A single turn carries every row of the set below to another of its rows. Some are shown first; where does it send the rows asked next?
K811: [-16  22 -16   3  11  10  15  -3  21   1  17 -21]
K515: [ -9  27  -9   3  10   9  12  -4  22   1  13 -19]
K457: [  0   4 -24   1  -2 -10  10   4  -8  31  10 -20]
K904: [ -3 -14   7  20  18  20 -12  16  15   1   5 -13]
K391: [-27  -5   6   8  25  29  -1   4  12  -2   8  -2]
K522: [ -9  20   7  -7  -6  -1  21 -21  -8  22   6  -2]
K787: [  3   5 -27   0  -2  -4  14   4 -15  27   8 -15]
K223: [ -9  -7  10  18  27  24 -12   7  14   3  11 -15]
K441: [-24 -13   9  12  19  30   5  -3   8  -8  18  -1]
K744: [ 7 18  0  2 32 15 13 -5 -5 11 26 -6]
K231: [ -7 -13   7  25  15  26  -7   2  11  -7  17 -16]
K544: [ -3 -12   1  27  24  28  -7   7   2   6  12 -15]
K76: [ -4 -21   1   1 -24   7   8  -8  -8   8 -12  -3]
K18: [-12  16   6 -12  -6  -6  18 -20  -9  25   7 -10]
K956: [ 4 12 -7 -3 33 12 18  0 -1 12 27 -2]
K555: [  5   1 -28   3  -1  -5  16   4  -6  29  12 -17]
K119: [  1 -35   5  -4 -12   0   9  -8 -11  19   4  -7]
K985: [ -1 -21 -13  -1 -20  10  11  -3   2   9 -18  -8]
K978: [-15  24 -14   9   4   8  13  -6  22   5  14 -22]
K292: [ -1 -30   6 -15  -7  -2   8  -5  -4  24  -5  -5]
K930: [  1 -34  13  -8  -1   0   2   3  -6  24   1  -2]
K580: [-35  -7  11  11  16  28   5  -8  14   0  12  -6]
K143: [ 3 13 -4  4 30 15 17 -5 -8 16 27  1]
K300: [-14  19   4 -10  -3  -4  17 -16 -15  25   4  -3]
K830: [-26 -12  18   2  20  25   2   3  13  -2   9   5]
K314: [  2 -17   0  -6 -17   4   4  -2  -4  15 -21  -3]
K998: [-10 -16   3  -3 -18   6   2   4   1   9 -21   0]
K255: [  6 -29  15 -10  -4   4  14 -16  -8  22   2  -4]

K292 -> K391
K787 -> K744
K978 -> K555
Now find these:
K255 -> K580
K904 -> K930
K441 -> K76
K956 -> K300

A single turn carries every row of the set below to another of its rows. Some are shown first; where does it send the rows asked next?
K263: [  0   9 -15  28  -8  16  -2  22 -16  40   7  16 -20 -22]
K658: [-17  15  10  24   6 -45 -22  22 -22  20   9   8   3  -7]
K182: [-17  23 -15   1 -13   2   9  11  -7  27   3   3  -8  -4]
K881: [  4   8   0   3   0   8   4   2  -9   8  15  -8  -8 -13]
K526: [ -4  27  28  -8  13 -22 -19  26 -31  22  -3  -2   5 -11]
K757: [ -6  13  -6  13  14 -30 -13  48 -36  27 -17  19 -26 -23]
K913: [ 10   7  -2   8  -1   8   3   3  -9   7   8 -10 -10  -6]
K976: [ -1  18  11  27   3 -42 -28  23 -24  13  -3  12   6 -11]
K400: [ 10   7   1   9  -6  -4   3   3 -10  13  21 -14  -7 -16]
K40: [  1  33  23  -4   4 -25 -24  28 -32  17 -16   9   8 -13]
K967: [ 8 12 -9  9 -7  5  6  4 -9 18 19 -8 -6 -9]
K650: [ 17   4   8  13  20 -21 -16  43 -41  18  -4   8 -25 -26]
K587: [ -7  18  11  20  10 -49 -21  29 -20  14  -2   8   7 -12]
K192: [ 15   3  11  26  11 -23 -19  54 -33  21   3  12 -16 -23]
K721: [  2  28  25  -4  15 -33 -17  34 -28  15  -6   2   8 -16]
K936: [ -5   8 -12  31  -6   5   5  38  -2  33   4  17 -24 -19]
K672: [-20  17 -14   5 -12   1   9  11  -4  17  -9   6 -11  -1]
K363: [  5  12  -6  34   5   3  -3  25   2  37   8  18 -23 -28]
K880: [ -3  29  22  -9   7 -26 -21  28 -34  16  -7  12  10 -18]
K521: [-24  17 -15   3 -11   0   7  10  -5  19  -2   6  -8  -7]
K837: [  5  26   2   9   5  17   2  31  -5  39  -4  16 -23 -32]
K694: [ -3  20   8   9   3 -23 -11  62 -37  29 -15  20 -17 -19]
K876: [ -5  15  10  23   4 -44 -25  22 -24  13   2  13   8 -17]
K225: [  7   3  17  19  18 -23 -20  49 -30  17 -12   9 -17 -31]
K121: [ 13  14   3   9  -2  21   7  39 -10  30   4   7 -21 -23]
K696: [-22  21 -11  -4 -17  -8   9  12  -6  25  -1  -1  -8 -11]
K610: [  5  15  -6  14  -6  22  -1  26 -21  42   0  11 -20 -28]
K140: [ -5   7  10  16  13 -26 -15  53 -28  21 -20  14 -17 -30]

K40 -> K672
K967 -> K721
K121 -> K694
Now find these:
K881 -> K880
K757 -> K363
K140 -> K263
K696 -> K658

A single turn carries every row of the set below to another of its rows. Some are shown first; where does it send the rows asked next?
K61: [ 14 -14  11  20 -13 -12  31 -16 -35 -17   5 -17   0  20  -8  20  12 -31
 -11   7  -7  19 -20  18]
K836: [-23 -17  23  -2 -13 -22  32  -5 -37 -17  -5  10 -10   0 -39  -9   3 -22
   6  20   5  -4 -10  15]
K476: [ 13 -22  -9 -25 -44  -2  20  -4  -7   3   1  12  18   6  -3  -9  11   0
  15  -2  -3  19 -22  15]
K791: [  6 -25  17   7 -15   0  32 -32 -14   4  11 -13   3  22  -9   8  25 -28
  -8  -2  -3  11 -31   4]
K477: [ -3 -21  -4   1  -9 -11  37  25 -23 -12  13  -7   5  22 -36  25 -12 -26
  12   0   0  -6 -20  24]
K243: [ 22 -26   6 -20  -6 -16  18  -2 -31  10   2  -4  14  16 -12  -4  20 -40
   1  15   2 -15 -22   2]
K827: [  1 -21  11   2  -6  -2  15 -21  -3   5   8  21  25   5   9  -2  22   4
  26  12 -12  27 -23   8]
K947: [ -8 -27  12   8 -20  12   4  -6  -5   8   4   9  17   5  -1   0  12  10
  31  13 -13  16 -14  11]
K324: [-11 -33   9 -22   0  -6   9 -13 -32  10  15   2  10   8 -11   1  13 -36
  18  17   7  -8 -22 -17]
K417: [-32 -13  23   2 -10 -11  41   8 -36 -11  12  17  -1  30 -23  -6  -4 -26
  -2  11   1  12 -16  21]
K935: [-15 -12  11   4 -33 -27   5   3  -8 -17  21   6  12  -3   0 -11  -1   0
  30  21  -4   3 -13  -2]
K895: [-12 -15  15  -6 -14 -28  13  -5   2  -5  18  18  22  -4   5  -2  -1   4
  34  15  -5  -4 -20 -14]
K449: [ -8  -9 -13  -5 -18 -15  38  10 -25 -12  15 -10  14  30 -17  20   6 -30
   7 -12  -5   5 -43  16]
K77: [  8 -21  14  -9  10 -27  29 -15 -15 -13  -2  19  10   6 -25  18 -20 -18
   5  16  25 -17   3  19]
K892: [ 24 -21  17   6  20 -20  22 -20 -13  -3  -9   0  28  14 -17  22  11 -17
  16  10  -3  -9 -25  26]
K402: [ 12 -18  20   0  13 -34  14 -33 -18 -18  -5   2  15  -3 -15  14  -2 -22
  17  14   8 -19 -13   8]
K458: [ 14 -20  -9 -18 -27  -7  36  -8  -3  -2   6  22  25  15   5   5  -1   1
  12 -15 -12  28 -26  13]
K233: [ -1 -13  -9   4 -41 -10  15  -6 -23 -16  -7  21  14  32   9  -2  -5 -17
  15  -1   5  32  -6   6]
K655: [-18 -11  13   8 -18 -20  26  -6  13 -16  20  26   6  18   8   7 -16  -4
  17   1  11   5   6   6]
K87: [-16 -17   9  -6  -2   6   9 -16 -24   3 -13  -5  -7   1 -10  27   7 -15
   5   0   3 -26  -7  10]
K227: [  7 -14   8  -3   8 -22  32 -10 -38 -23 -14  21  16  15 -22  27 -24 -15
   3   7   8   7  -8  30]
K889: [-34 -12  17 -16 -13  -3  25  -7 -20  -2  15  -1 -10  -2 -10  24  -9  -7
  -6   5   9 -14 -11   4]
K878: [ 26 -12  10 -11   6 -29  37 -11 -27 -17  -6  10  23   9 -24  15   2 -14
   2   6  -4   6 -28  41]
K66: [ -5 -14   4  11 -38 -16  21  12   9  -8  19  12   7  30   3   2 -13  -6
  12   7  14   2   6  10]
K91: [ -7  -9  -9  -2 -26 -26  35  -3 -14 -16   2  34  19  30   4   0 -13 -13
  15   2  11  35 -11   2]

K895 -> K91
K227 -> K892
Now find these:
K87 -> K477
K947 -> K66
K324 -> K417

A single turn carries every row of the set below to another of its rows. Some are shown first; where does it send the rows asked next?
K32: [  3  -2  -5   2  -8 -21  18  -1 -17 -13  -4 -13 -20  12  -7  -8   2  -8
  19   2   8   8  16  21 -24 -19  -7  29]
K395: [ -1 -16   7 -17   3  10  11  20   0  -9  -2  -6  20  -8 -13  16  -1   2
  17  -1  -7  -6 -15   7 -13  13  31 -28]
K239: [ 15  22 -12 -19   9  -3   6  -9  -2 -15 -11  -4 -23 -11  13  14   8  15
  -2 -15  -3 -10  15  18 -23   6 -27  13]
K164: [ 16  26  -6 -14  -6 -20  -8  -8 -11  -9 -10 -16 -22  -8  10   3   9   4
  -3 -18  -2  -1  22  19 -16  -6 -17  16]
K713: [  5  30  -4  -8   4 -15  -4 -19 -15 -11 -12  -4 -21  10   7   9  18  13
   2  -9  -1  -7  28  14 -20  -5 -17   8]
K38: [ 13  29  -9 -11   7 -13   0 -14  14 -12  -5  -7 -28  -8  -2   6   4   0
   1 -21   4 -16  24   3 -18  -8 -19  17]
K822: [  3   6 -10   1   5 -14  23  -9  10 -14  -2  -5 -26  10 -18  -4  -3  -7
  18  -1  12  -7  19   8 -27 -18 -12  28]
K303: [  9  11   3   5   7  -5  10 -26  14 -18  11  -5 -18  -2  -4  -3  11 -23
   5 -22  14  -9  10  -5  -3 -20  -5  27]
K260: [  5   0   2 -13   6  13  -5   8 -16 -22  -7  -3  34 -10 -13  12   0 -15
   2  -8 -14 -18 -23   5  -4  13  19 -23]
K366: [ -1 -13   5  -7   1   6   7  12 -11 -18  -5  -6  30  -1 -16   7  -9  -7
  21   5 -13 -15 -22   9 -10  12  31 -18]
K316: [ 11   5   8   4  -5 -10   1 -20 -12 -17   7 -14  -9  -3   8  -7  18 -27
  -2 -23  11   6   6   8   3 -21  -2  27]
K552: [  3  -1  -2 -27   8  11   7   6   4 -11  -6  -3  28  -4 -11  16   0   9
   0   5  -7  -1 -22  19 -10  15  16 -31]
K344: [  7  -5   2 -25   1   5   1   7   5  -9 -16  -6  28   0 -15  14  -2   1
   4   2 -13  -7 -24  18 -15  13  16 -34]
K467: [  1 -10   1 -21  11  20   6  17 -10 -15  -4   1  28  -9 -20  17   8 -13
  -1  -7  -3  -7 -21   5  -9   9  16 -27]
K295: [  0 -14  -4   3   4  -5  36  -4  -3 -19   0  -6 -22  10  -1  -2   0   1
  28   4  10   1   9  17 -27  -8  -7  29]
K43: [ 12   0  10   3   9  11  11 -18  -3 -25  12  -4 -11 -10  14   4  21 -24
   0 -31  11  -6   0  -3   1  -9  -6  25]
K330: [  5   5  -6 -20   5   4   0   8  -9 -17 -14  -5  29  -2 -14  12  -9   6
   6   7 -17 -15 -21  19 -12  17  16 -27]
K404: [  7 -10   6 -20   4  13  -1  11  -3 -13 -13  -3  31  -4 -19  14   6 -17
  -1 -10  -9 -11 -25   7 -11   8  15 -31]
K910: [  1 -19   9 -16  -2   7   6  16   1  -9 -11  -7  25   0 -18  11  -2  -8
  16  -2 -11  -9 -20  10 -16   8  28 -29]
K455: [ -6   2   4   9   2 -13  18 -15 -17 -14  -2  -5 -20  23  -4  -2  12  -1
  24   4   9   2  23  11 -22 -17  -1  22]
K241: [  3  14  13   8   6  -2  -2 -27 -16 -17   5  -4 -12   7   8   2  29 -18
   1 -23   9  -4  15  -2  -1 -17  -2  18]

K552 -> K395
K822 -> K303
K32 -> K316
Now find these:
K239 -> K295
K330 -> K366
K344 -> K910
K455 -> K241

